Here are some points, one per row:
[-0.1 -1.1  0.7  0.3 -0.8 -1.2  0.1  1.9  2.6  1.4  0.4 -1.6  0.5  0.5 -0.4 -1.6 -1.4  2.9  3.   0.3  0.5 -0.1 -0.4  0.6]
[-0.6  0.  -1.7  0.   0.6  0.5 -0.9  0.3  2.9  1.2 -1.1  0.7  0.9  0.6  0.  -0.5 -0.4  2.6  3.   1.5 -1.3  1.1  0.9  0.7]
[ 0.3 -2.1 -0.1  0.5  0.  -0.3  0.1  0.8  2.3  2.9  0.6 -0.2 -0.5 -0.3  0.7 -0.5 -0.4 -0.1  0.9  0.9  0.8  0.3  0.8  1.6]
[-1.1  0.2 -1.5 -0.3  0.9 -0.3  0.2  0.4  1.9  2.8  0.3  0.3  0.4  0.9  0.9 -0.6 -0.4 -0.4  1.  -1.6  0.5 -1.3  2.6  0.5]
[-0.8 -0.6  0.2 -0.8 -0.6  0.7 -0.3  0.8  0.7  3.3  1.3 -0.3  0.4  0.5  0.5  0.  -0.9 -0.5 -0.7  0.2 -1.2  0.4  0.9  1.1]
[ 1.2 -1.7 -0.1 -0.7  0.9  0.8 -0.8 -1.9  2.   0.   2.8 -0.2 -0.8  1.  -0.7  0.4  0.8 -0.6  0.6 -0.8 -1.1  1.2  0.2  1.1]
[ 0.7  0.6 -0.6 -0.7  0.1  1.  -0.3 -1.2 -0.7  1.5  1.7  0.4 -0.1  0.   0.4 -0.7 -0.6  1.  -0.6  0.  -1.5 -0.5  0.8  0.7]
[ 0.4  0.4 -0.4 -0.6 -0.4  0.5 -0.9 -1.7 -1.4  1.1  1.6  0.3 -0.5 -0.2  0.1 -0.4 -0.2  0.6  0.  -0.4 -0.4 -0.9  0.3  0.4]
[-0.9  1.2 -0.2 -0.3 -1.7 -0.8 -1.3 -1.7 -0.6  0.3  0.9  0.6 -0.5 -1.5  0.6 -0.8 -0.4 -0.4  0.1 -0.3 -0.8 -0.3 -0.7 -0.3]
[ 0.3  0.3 -0.2 -1.9 -0.6 -0.1 -1.6 -0.9 -1.8 -0.6  0.9 -0.1 -0.1 -1.   0.  -0.5 -1.   0.   1.1 -0.8  0.1 -1.4 -0.7 -0.3]
[ 0.3  0.5 -0.7 -0.4 -1.4  0.1 -0.5 -2.  -0.9 -0.4 -0.3 -0.4 -1.2 -1.6 -0.3 -0.8 -0.8 -0.5  0.9 -0.3  0.6 -0.1 -1.  -0.4]
[ 0.3 -0.8  0.3 -2.  -0.4 -0.7 -0.7 -1.6 -0.7 -0.6 -1.7 -0.5 -1.5 -0.4 -1.   0.8 -2.   0.7  0.4 -0.5  0.2  0.1  0.2 -2.5]
[-0.4  0.6 -0.6 -1.2 -1.4  0.4 -0.2 -1.2 -1.  -0.8 -1.5 -0.4 -1.7 -1.  -0.1 -0.6 -1.1 -0.4  1.1  0.9  0.8  0.9 -0.6 -0.4]
[ 0.2 -0.9 -0.8 -1.7 -1.9 -0.2  0.4 -1.3 -0.8 -0.3 -1.5 -1.2 -0.2  0.2 -0.2 -0.8 -0.6 -1.  -0.5  1.6  0.3  0.5  0.2 -1.4]
[ 0.9 -0.2 -2.1 -1.7  1.  -1.2 -0.5 -0.6 -0.6 -0.9 -0.9 -2.7  1.3 -0.7 -0.5 -1.2 -0.5  0.6 -1.2  0.   1.4  1.8 -0.7 -0.8]
[ 0.7  0.1 -0.5 -1.3 -1.3 -0.5  0.3  0.4 -0.6 -1.1 -0.4 -1.8 -0.8 -0.1 -0.3 -0.6 -0.7 -0.9  0.   1.7  1.2  0.7  1.  -0.2]
[ 0.4  0.9 -0.8 -1.  -1.2 -0.3  0.2  0.1  0.2 -1.1 -0.3 -1.5 -1.2  0.2  0.1 -0.8 -0.3 -0.8 -0.7  0.9  1.6  1.   1.1  0.1]
[ 0.2  0.9 -0.1 -1.4 -0.8 -0.5 -0.6  1.  -1.  -0.4 -1.1 -0.6 -1.3  1.2 -0.8  0.4  0.8 -0.9  0.5  1.1  1.7  0.5  2.2  0.3]
[ 1.4  0.5 -0.4 -0.5 -0.9 -0.4  0.3  0.8  0.3 -1.6 -0.2  0.  -0.2 -0.5  0.6 -1.   0.  -0.4 -1.1 -0.1  0.4  1.7  2.1  0.3]
[ 1.9  1.1 -1.9 -0.8 -0.9 -0.8  0.2  1.8 -0.3  0.1 -1.1  1.   0.6  1.3 -1.3 -0.2 -0.5 -1.9 -0.9 -2.  -0.1  2.3 -1.   1.1]
[ 1.2  1.2  0.1  0.  -1.   0.1 -0.3  0.6 -0.5 -0.8 -0.4  0.6 -0.1  0.3 -0.1  0.3  1.   0.7 -1.  -0.3  1.   1.1  1.9  1. ]
[ 1.2  0.4  0.4 -0.7 -1.5 -1.3  0.8 -0.2 -0.6 -0.8  0.1  0.4  1.8  1.3  0.5  0.3  2.8 -0.1  0.4 -0.1 -0.7  0.8  1.6 -0.6]
[ 0.6  2.4  0.9 -1.1  0.9 -0.5 -0.5  0.3  1.  -0.9 -0.1  0.4 -0.2  0.   0.3  2.1  1.1  1.1 -1.3 -0.4  0.3  1.4  0.2  0.6]
[ 1.2  0.7  0.8  0.9 -1.3  0.1  0.4  0.6  0.1  0.   0.2  0.3  0.2 -0.5  1.1  1.7  1.4  1.1 -1.4 -1.3  1.   0.8  0.1  0.1]
[ 0.1  0.   0.1 -1.  -0.3 -0.8  0.6  0.2  0.4  0.1 -0.3  1.5  2.1 -1.3  2.   3.7  1.4  0.3 -0.8  0.4  1.8 -0.1 -1.1  0.8]
[ 1.2  1.1  2.6 -0.4 -1.1 -0.6  2.6  0.9  1.3 -0.2  0.   2.1 -0.8  0.9 -0.2  0.3  0.7  1.  -1.4 -0.8 -0.3 -1.4 -1.7 -0.1]
[ 0.9  0.9  0.7 -0.3  0.2  0.4  0.1  2.   0.5 -0.7  0.5  0.   1.  -0.3  0.7  1.9  1.3  0.5  0.2 -1.  -0.5 -1.5 -0.7 -1.6]
[ 1.5  0.7  0.5  1.7  0.7  0.2  1.9  1.1 -0.6  0.6  0.8 -0.6 -0.5 -1.8  1.5  1.4  1.9 -0.2  1.5 -0.1 -1.3  0.6 -0.7 -1.8]
[ 0.9  0.7  0.3  0.9  0.1  2.2  0.7  1.3  0.2  0.8 -0.4 -0.3 -0.6 -0.6 -0.7  1.8  1.4  0.3  0.8  0.5 -0.2 -0.8 -2.  -1. ]
[-0.2  0.3 -0.5  0.9  0.   1.5  2.1 -0.4  1.1  0.5 -0.5  0.1  0.1 -0.3 -0.3  0.4  1.6  0.8 -0.7  0.4  0.3 -1.3 -1.5 -1.1]
[-0.9 -0.2 -0.4  0.2  0.6  1.9  0.6  1.3 -0.2  0.   0.7 -0.2 -0.3  0.2 -0.7  0.5  0.9  1.  -0.2 -0.1  0.1 -0.5 -1.2 -1. ]
[-1.6 -0.5 -0.4 -0.2  1.1  1.3  0.4  1.2 -0.2  0.   0.6  0.2 -0.7  0.4 -0.4  0.2  1.   0.6 -0.4  0.2 -0.4 -0.2 -0.6 -1.5]
[-1.8 -1.  -0.9  0.1  0.8  1.1  0.9  0.7  0.2 -0.3  0.6  0.3 -0.4 -0.2 -0.3 -0.6  0.8  0.3 -0.6 -0.4  0.  -0.2 -0.3 -1.4]
[-1.9 -1.2 -0.7  0.1  0.8  0.8  0.5  0.7  0.1  0.   0.5  0.2 -0.6 -0.7 -0.8 -0.7  0.5  0.2 -0.9 -0.3  0.2 -0.2  0.  -1. ]
[-0.9 -0.5 -0.4 -1.4  2.4 -1.2  3.   0.2 -0.8  0.6  0.7  1.1 -0.6 -1.2 -0.8 -1.6 -0.3 -0.6  0.4  0.2 -0.3 -1.  -0.3  0.1]
[-2.4 -1.  -1.   0.   0.4  0.2 -0.4  0.6 -0.1 -0.2  0.5  0.5 -0.3 -1.1 -1.  -1.   0.6 -0.5 -0.2 -0.9  0.1  0.   0.1 -0.3]
[-0.7 -1.8 -1.7  0.1 -0.6  0.2 -0.5  0.8  0.2 -1.8  1.5  0.9  1.  -1.  -2.6  0.5 -0.8 -0.3 -0.3  0.9 -0.7 -1.7  0.4  0.8]
[-2.7  0.   0.4 -0.2 -0.1 -1.1 -0.2 -0.2 -0.3 -0.3  1.1 -0.8 -0.6 -0.8 -1.3 -0.5  0.7 -0.2 -0.2  0.9 -1.4  0.4 -0.9  1.5]
[-0.4 -1.7 -0.4  0.8 -0.1  0.6  0.2 -0.7 -1.2 -0.3 -1.1  1.2 -0.8 -1.7 -0.3 -0.4 -0.4  1.1  0.2 -0.3 -0.7 -0.2  0.7  1.3]
[-0.5 -2.1  0.8  0.7 -0.6 -0.9 -1.  -0.7 -1.   1.1 -1.4 -0.1 -1.  -0.4 -0.6  0.5  0.4 -0.3  0.  -1.1 -1.  -0.2 -0.2  0.6]
[-0.2 -0.1 -0.2  1.2  0.8 -1.5 -1.3 -1.2  1.3 -1.1 -0.9 -0.8 -1.3 -0.4 -0.1  1.1 -0.5 -0.6  0.  -1.  -1.2 -1.5  0.2  0.6]
[ 0.4 -1.4  0.2  1.5  0.4 -1.  -1.2  0.2 -1.  -0.6 -1.4 -0.8 -0.2  0.   1.4  0.4 -0.8  0.2 -0.7 -0.1 -1.5 -1.4 -0.1  1.2]
[ 0.4  0.2 -0.2  2.3  0.8 -1.2 -0.7 -0.7 -1.3 -0.1 -1.2 -1.8  0.2  1.8  0.4 -0.2  0.6  0.5  0.  -0.8 -0.5 -1.3 -0.9  1.9]
[-0.2  0.8  0.8  1.5 -0.2  0.4  0.2 -0.3  0.6 -0.2 -1.8 -1.2  0.9  0.9  1.6  0.4 -1.6 -1.4 -0.7 -0.5 -1.8 -1.2 -0.1  0.7]
[-0.4 -0.7  3.3 -0.4  0.9  2.1  0.4 -1.7  0.3 -1.6 -1.4 -0.9  2.3  1.   0.9 -0.1  0.5 -1.   1.4 -1.5 -0.2  0.1 -0.1  1.6]
[ 0.7  1.   1.   1.3  1.9  0.4 -0.1 -0.2  0.  -0.5 -0.4 -0.1  0.   2.   1.4  0.  -1.  -0.9 -0.4  1.5 -0.4 -0.9 -0.1  0.5]
[-0.2  0.3  1.8  1.3  1.7  1.2 -0.7  1.2 -0.7 -0.5  0.   0.6  0.7  0.8  2.1 -0.3 -1.9 -0.8 -0.5  0.9  0.9  0.2  0.1  0. ]
[-0.5 -0.5  0.1  1.8  0.3 -0.1 -0.6 -0.7  0.1 -1.   1.   2.4  0.8  3.1  2.  -0.6 -0.8 -0.8  0.4  1.   1.6  0.8 -1.6 -1.1]
[-0.4  1.5  0.9  2.9  1.3 -0.6  1.1 -1.2 -1.5  0.7  1.5  1.   2.2  1.  -1.7  1.4 -2.6 -0.5  0.5  0.1  1.2  1.6  1.  -1.1]
[ 1.   0.8  2.6  1.7  1.4 -0.5 -2.3 -0.1  0.6  1.   0.4  1.8  2.1 -0.4 -2.  -2.8  0.5 -1.1 -0.9  1.6  1.3  0.  -0.2 -1.8]
These points spread out most along one direction. Take the direction at right angles to it along which they spread out most. Then take the direction at right angles to both along which they spread out most. Go by this last direction. How far along it is each point below, from 0 to 99? The average is 50, and the first point in the table lies past the average. One standard deviation of the points above along it is 16.
[-0.5 -0.5  0.1  1.8  0.3 -0.1 -0.6 -0.7  0.1 -1.   1.   2.4  0.8  3.1  2.  -0.6 -0.8 -0.8  0.4  1.   1.6  0.8 -1.6 -1.1] : 79
[-0.9  1.2 -0.2 -0.3 -1.7 -0.8 -1.3 -1.7 -0.6  0.3  0.9  0.6 -0.5 -1.5  0.6 -0.8 -0.4 -0.4  0.1 -0.3 -0.8 -0.3 -0.7 -0.3] : 48
[ 0.2  0.9 -0.1 -1.4 -0.8 -0.5 -0.6  1.  -1.  -0.4 -1.1 -0.6 -1.3  1.2 -0.8  0.4  0.8 -0.9  0.5  1.1  1.7  0.5  2.2  0.3] : 54
[ 1.2  1.1  2.6 -0.4 -1.1 -0.6  2.6  0.9  1.3 -0.2  0.   2.1 -0.8  0.9 -0.2  0.3  0.7  1.  -1.4 -0.8 -0.3 -1.4 -1.7 -0.1] : 32
[-2.7  0.   0.4 -0.2 -0.1 -1.1 -0.2 -0.2 -0.3 -0.3  1.1 -0.8 -0.6 -0.8 -1.3 -0.5  0.7 -0.2 -0.2  0.9 -1.4  0.4 -0.9  1.5] : 41
[-0.2  0.3  1.8  1.3  1.7  1.2 -0.7  1.2 -0.7 -0.5  0.   0.6  0.7  0.8  2.1 -0.3 -1.9 -0.8 -0.5  0.9  0.9  0.2  0.1  0. ] : 80
[ 0.7  0.1 -0.5 -1.3 -1.3 -0.5  0.3  0.4 -0.6 -1.1 -0.4 -1.8 -0.8 -0.1 -0.3 -0.6 -0.7 -0.9  0.   1.7  1.2  0.7  1.  -0.2] : 52
[-0.2  0.3 -0.5  0.9  0.   1.5  2.1 -0.4  1.1  0.5 -0.5  0.1  0.1 -0.3 -0.3  0.4  1.6  0.8 -0.7  0.4  0.3 -1.3 -1.5 -1.1] : 24
[ 1.2  1.2  0.1  0.  -1.   0.1 -0.3  0.6 -0.5 -0.8 -0.4  0.6 -0.1  0.3 -0.1  0.3  1.   0.7 -1.  -0.3  1.   1.1  1.9  1. ] : 53
[-0.9 -0.2 -0.4  0.2  0.6  1.9  0.6  1.3 -0.2  0.   0.7 -0.2 -0.3  0.2 -0.7  0.5  0.9  1.  -0.2 -0.1  0.1 -0.5 -1.2 -1. ] : 25
[ 1.4  0.5 -0.4 -0.5 -0.9 -0.4  0.3  0.8  0.3 -1.6 -0.2  0.  -0.2 -0.5  0.6 -1.   0.  -0.4 -1.1 -0.1  0.4  1.7  2.1  0.3] : 55
[-0.4 -1.7 -0.4  0.8 -0.1  0.6  0.2 -0.7 -1.2 -0.3 -1.1  1.2 -0.8 -1.7 -0.3 -0.4 -0.4  1.1  0.2 -0.3 -0.7 -0.2  0.7  1.3] : 45
[ 0.3  0.3 -0.2 -1.9 -0.6 -0.1 -1.6 -0.9 -1.8 -0.6  0.9 -0.1 -0.1 -1.   0.  -0.5 -1.   0.   1.1 -0.8  0.1 -1.4 -0.7 -0.3] : 46
[-0.4  0.6 -0.6 -1.2 -1.4  0.4 -0.2 -1.2 -1.  -0.8 -1.5 -0.4 -1.7 -1.  -0.1 -0.6 -1.1 -0.4  1.1  0.9  0.8  0.9 -0.6 -0.4] : 46
[-0.5 -2.1  0.8  0.7 -0.6 -0.9 -1.  -0.7 -1.   1.1 -1.4 -0.1 -1.  -0.4 -0.6  0.5  0.4 -0.3  0.  -1.1 -1.  -0.2 -0.2  0.6] : 51
